(in the rows, 128 means zero)
One turn moves every row onto another: examples first, then more rows asked:
Libe: [145 160 140 121 134 165 119 111 175 136 109 162]
rulom: [132 112  96 136 111 128  95 139 128 123  95 157]
pum: [113 112 133 155  93 140  79 118 141 114 106 159]
giv: [137 132 107 150  91 141 104 154 138 120  99 151]
Gemil: [139 116  93 151 116 145 118 137 148 125 123 122]
vivun: [125 100 141 170 129 148  93 118 162 107 117 131]
Tis: [138 148 132 145 138 147 117  81 169 143 114 141]
ranir: [105 126 129 127 138 155 118  83 163 125 124 177]
mifo: [121  83 139 163 118 129 112 116 175 119 108 154]
gekef: [139 158 130 112 126 161 119 102 170 144 109 163]
tufig: [104 100 130 165 100 130 109 106 150 120 103 167]
Lavo: [135  99  98 135 121 148 105 145 169 133 103 127]
rur: [145 109 105 152 107 110 112 138 140 136 109 167]
ses: [132 113  93 143 105 123 103 116 123 123 114 148]
piv: [128 103 138 162  94 120  99 131 155 123 101 179]
gef: [161 162 125 141 143 142 121 116 160 142  96 149]
Duza: [113  99 121 152 110 161 113 116 171 112 116 125]
Runeb: [130 104 134 160 117 156  96 139 179 120 114 127]
medek: [142 156 132 113 131 163 122 109 175 139 101 163]
Ruge: [132 145 162 115 138 139 116 131 157 129 101 184]
guven: [143 163 137 124 128 161 119 103 168 139 114 161]
muna: [156 163 125 124 151 143 112 123 164 121 110 170]
feko: [122 121 133 159  87 144  81 134 159 126 119 145]
veva: [138  87 105 152 131 121 123 122 162 130 119 144]
taru: [135 123 139 169  97 126  93 130 134 111 109 159]
laku: [126 104 108 150 107 122 117 138 140 126  83 175]
dumu: [137 147 128 149 153 147 122 104 152 128 144 164]
Nupo: [144 155 127 128 147 149 113  94 172 123 130 158]
molut: [136 153 134 112 134 149 104 113 170 119  89 188]
kunop: [144 156 141 123 144 132 122 126 143 138 128 172]
tib: [124  86 103 135 133 138 118 123 156 114  98 135]
gamis: [122 144 137 117 135 155 105  85 177 123 113 173]
tep: [113 126 153 111 144 148 122 104 168 130 108 172]
bon: [127 116  96 133  90 139  90 137 145 140 111 146]
duzuv: [145 105 108 168 132 124 129 146 148 123 100 147]
pofi: [143 154 132 125 126 143 112 115 164 140  69 172]
Buz: [126 101 129 184 125 131 122 112 157 117 123 141]
dozi: [143 100 104 146 143 139 107 138 150 118 105 127]
Zumuz: [128  96 146 164 125 146 107 133 164  98  93 143]
Runon: [149 152 131 139 153 145 124 142 154 124 109 183]
Risu: [112 114 136 151  87 157  99 136 163 109  94 153]
gifup: [120 142 140 128 119 151 110  83 174 139  85 163]
gotaf: [127 135 133 117 151 139 126  98 157 139 134 158]
Buzu: [115 133 132 119 135 151 116 122 162 122  86 197]

Buzu -> Runon
Risu -> giv
feko -> bon
Where do these go?
piv -> rur
taru -> ses
muna -> Nupo
Buz -> tufig
kunop -> gotaf
Libe -> guven
gifup -> pofi
pum -> rulom

One turn moves every row onto another: examples first, then more rows asked:
Gaveg: [132 163 115 138 108 140 146 122 131 147 146 151 109 119 112]
vusi: [112 114 140 142 119 138 165 115 121 145 111 131 106 169  95]
Nog: [124 165 146 102 103 164 104 132 120 140 118 103 133 130 118]
takif: [127 126 132  99 141 146 162 132 124 147 132 129 129 152 132]
lufo: [107 131 170 144 113 158 137 122  93 172 144 121 119 130 110]
Laru: [100 147 168 102 135 136 122 113 133 145 155 113  97 136 116]
bivu: [114 151 144 144 130 165 147 102 133 141 103 138 116 129 155]
zag: [115 181 140  91 112 146 155 128 125 142 117 112 133 136 134]
dinu: [ 99 164 144 125 113 163 153 138 153 141  88 137 138 150 138]
Selog: [ 86 166 141 151 112 143 130 137 176 156 117 133 117 132 114]
kavis: [105 184 135 121 114 123 139 125 146 160 145 113 116 112 111]
vifa: [102 141 127 130 115 129 104 125 165 134 107 115 111 155 113]
fizi: [106 129 159 139  94 150 129 138 116 150 132 136 114 156  72]
febo: [ 85 146 135 142 127 138 155 122 115 145  98 146  85 112  98]
muv: [ 99 120 159 127 124 151 141 110 109 156 120  89 106 164 121]
dumon: [113 138 167 150 138 160 133 126 152 160 127 137 117 110  91]
vov: [112 134 145 122 115 192 141 147 154 141 115 131 109 163 103]
zedum: [ 80 137 130 124 119 165 127 143 121 151  80  97  98 134 104]
Rasom: [ 76 145 137 103 110 128 113 148 102 143 115 127 106 129  98]
Vodez: [ 88 142 122 126 119 161 155 144  89 161 116 137 104 119 135]

Laru -> dumon
kavis -> Selog
Where do these go?
vusi -> muv
Nog -> Gaveg
febo -> zedum

One turn moves every row onto another: examples first, then more rows asked:
Tevi: [115 146 121 112 134 126 123 156 114 124 116 149 156  84 132 115 107 119
 106 104 143  99 139 118  97 136 152 141]
Kiv: [138 142 120 107 118 109 170 119 114 154 143 116 135 100 133  97 114 131
 123 150 121 134 128 140 149 111 146 103]
Norup: [128 152 133  79 112 126 142 125 142 143 130 136 139 112 161 118 141 127
 129 134 112 131 148 104  95 177 125 141]
lonon: [128 117 128  88 130 112 160 155 125 113 154 142 124 114 124 149 140 128
 142 179 134 114 138 126  93 129 103 138]
Tek: [153 120 132 103 101 122 152 187 104 123 114 153 168 117 117 131 135 125
 130 148 138 130 113 132 122 129 144 133]
lodil: [125 152 129  82 101 123 168 115 123 149 139 112 150 105 147 120 116 123
 141 127 119 129 127 111 126 138 152 110]
Mam: [108 144 107 108 119 110 148 141 102 110 128 158 145  92 121 123 114 131
 116 125 144  87 156 120 129 124 158 147]
tiv: [140 149 114 109 118 108 172 118 111 153 140 111 135 100 129  96 116 129
 118 152 122 126 130 142 141 109 138 104]
Vifiv: [150 132 132  91 135 124 119 137 146 139 106 151 142 117 146 108 168 133
 114 152 109 140 147 133  93 171 141 131]
lisod: [142 113 126  88 162 127 126 145 104 116 136 159 126 117 116 142 120 158
 114 117  91 132 121 148  72 131 113 134]
fimu: [121 157 128  83  91 122 170 123 112 147 136 106 142 111 142 119 125 125
 141 126 115 122 135 106 118 145 140 118]
molam: [148 131 110 115 152  88 166 125 112 143 141 147 129 118 113  91 127 132
 112 171  97 143 131 148 128 113 139 121]
Vifes: [141 125 117 111 155  92 161 126 117 150 144 150 127 118 122  93 127 135
 120 173 100 145 132 148 134 115 144 116]
Guzat: [146 139 149  93 137 126 124 131 154 136 119 144 141 118 144 108 161 132
 116 147 104 150 148 133  97 170 150 126]
rimi: [142 130 142  87 122 129 112 150 114 129 102 154 146 109 125 139 130 142
  99  97 115 114 119 157  72 137 136 129]
mas: [116 117 141 105 113 130 160 131 100 124 132 139 147 120 125 104 104 125
 120 126 148 158 170 130  90 126 148 172]
Pozu: [111 105 129 113 105 145 154 144  98 124 130 137 151 127 112 104 116 127
 127 128 140 163 155 122 110 108 157 155]
Nabav: [130 111 120  85 155 128 129 129 116 118 138 166 125 114 112 146 120 156
 113 104  90 126 115 159  97 132 124 138]
Fon: [118 114 142  96 126 135 151 126 116 127 118 128 138 117 126 103 115 129
 111 131 162 144 175 147  72 126 147 157]
loz: [129 155 143  80 118 125 144 121 146 138 139 131 146 108 161 121 132 125
 132 130 112 144 140 103 101 170 140 131]
tid: [122 125 108 116 114 124 150 126  94  97 137 157 127 109 103 126 131 147
 126 143 130  98 173 134 135 116 150 127]
Lazez: [126 155 122  84 100 125 173 117 121 149 141 110 149 107 143 122 120 121
 136 122 120 122 126 111 122 133 141 112]
Buv: [149 122 133 100 159 102 142 131 135 140 125 156 137 134 117 106 160 131
 121 164  90 150 139 147 104 143 161 118]
bozul: [157 134 139 109 125 112 168 176  92 122 132 151 161 114 130 126  99 122
 131 144 121 141 116 129 100 144 117 160]
zasi: [148 120 153  92 125 125 166 151 106 115 125 104 136 119 116 146 137 125
 140 161 126 111 144 154  75 135 122 120]
Tepe: [126 131 135 111 147 144 111 158 112 126 120 143 150 104 123 115 108 114
 117 101 116 117 135 124  63 140 138 118]
rok: [158 120 126 103 154 103 139 134 131 135 118 156 141 134 111 106 163 127
 116 166  85 149 139 144 102 142 157 125]
resoz: [152 135 140  94 134 133 122 134 154 134 118 146 145 118 142 112 167 131
 116 147 100 148 149 125  93 169 142 133]
Sus: [ 99  95 111  98 152 139 141 144 125 127 140 141 136 121 116 110 125 132
 123 149 153 155 149 129  90 103 136 140]
zok: [103 143 126  85  99 105 131 132 110 117 144 149 116 105  99 144 110 131
 113 112  96 114 125 137 125 126 141 160]
zaser: [104 153 120  87  90 104 141 144  99 115 141 152 124 103 109 144 114 137
 117 126 112 105 134 121 128 116 134 163]
tatev: [124 131 124 100 108 132 124 135 106 106 137 121 116  94  90 136 130 152
 114 121  94 117 129 157 142 114 152 139]
fov: [143 126 105 115 154  92 164 135 103 143 138 138 131 112 122  87 124 135
 118 171  96 145 123 142 129 118 131 115]
bil: [120 156 136  95  95 115 115 147 119 130 122 155 135  90 140 129 115 135
  90 110 133 108 131 140 105 131 119 160]
numem: [126 135 117  99 101 128 135 146  91 103 138 122 114 107  88 138 137 157
 120 141 106 113 142 148 138 102 143 133]
namop: [114 148 138  95 101 113 113 128 128 127 134 157 120  95 127 127 108 135
  90 104 119 114 129 156 112 137 122 156]
sul: [153 114 117  99 159  98 141 141 121 139 110 157 140 129 119 105 158 134
 118 167  89 145 130 144 102 141 151 118]
Zafo: [143 121 125 107 109 127 137 176 134 118 137 149 139  98 133 125 149 138
 121 179 157 121 131 135 127 125 110 135]
val: [130 153 135  82 117 133 144 122 150 142 140 132 148 108 158 124 138 122
 129 126 112 137 138  99 100 166 130 135]
zaf: [137 113 120 127 132 143 130 128  97  96 151 155 116 118 105 117 129 147
 126 148 108 121 178 144 107 119 124 112]
tigu: [131 126 137  87 117 132 113 129 124 129 113 155 133 110 117 140 127 145
  97  91 111 113 120 172  93 136 138 127]
nosi: [107  99 127  86 147 136 149 132 123 125 120 130 137 125 115 116 129 128
 121 138 157 142 160 143  69 115 151 138]
sarab: [143 120 116 107 145 138 122 143 104 103 150 135 107  98 108 125 129 173
 105 147 100 132 141 159 117 112 111 135]
tolo: [135 148 118 112 110 115 171 127  99 148 140 101 132  97 133  92 118 131
 124 150 115 132 130 134 141 115 135 104]
Sopo: [164 140 157 115 125 131 156 158 103 118 127 114 144  97 137 117 108 131
 115 154 131 131 141 162  89 145 106 144]
mip: [133 121 117 103 147 139 117 130 115 108 152 140 110  88 112 129 122 169
 106 124  96 132 128 162 131 119 120 147]
tigus: [137 114 130 124 153 147 115 140 106 108 142 151 127 119 111 116 114 130
 124 125  95 129 154 135  70 134 118 108]
naber: [108  97 116 116 125 152 139 151 115 126 135 137 144 119 115  99 126 133
 120 142 152 165 149 128 116  96 145 143]

Vifes -> Buv
rok -> resoz
Sus -> nosi
Where do these go?
fimu -> tolo
lisod -> rimi
tigus -> Tepe
Nabav -> tigu
Tek -> Zafo

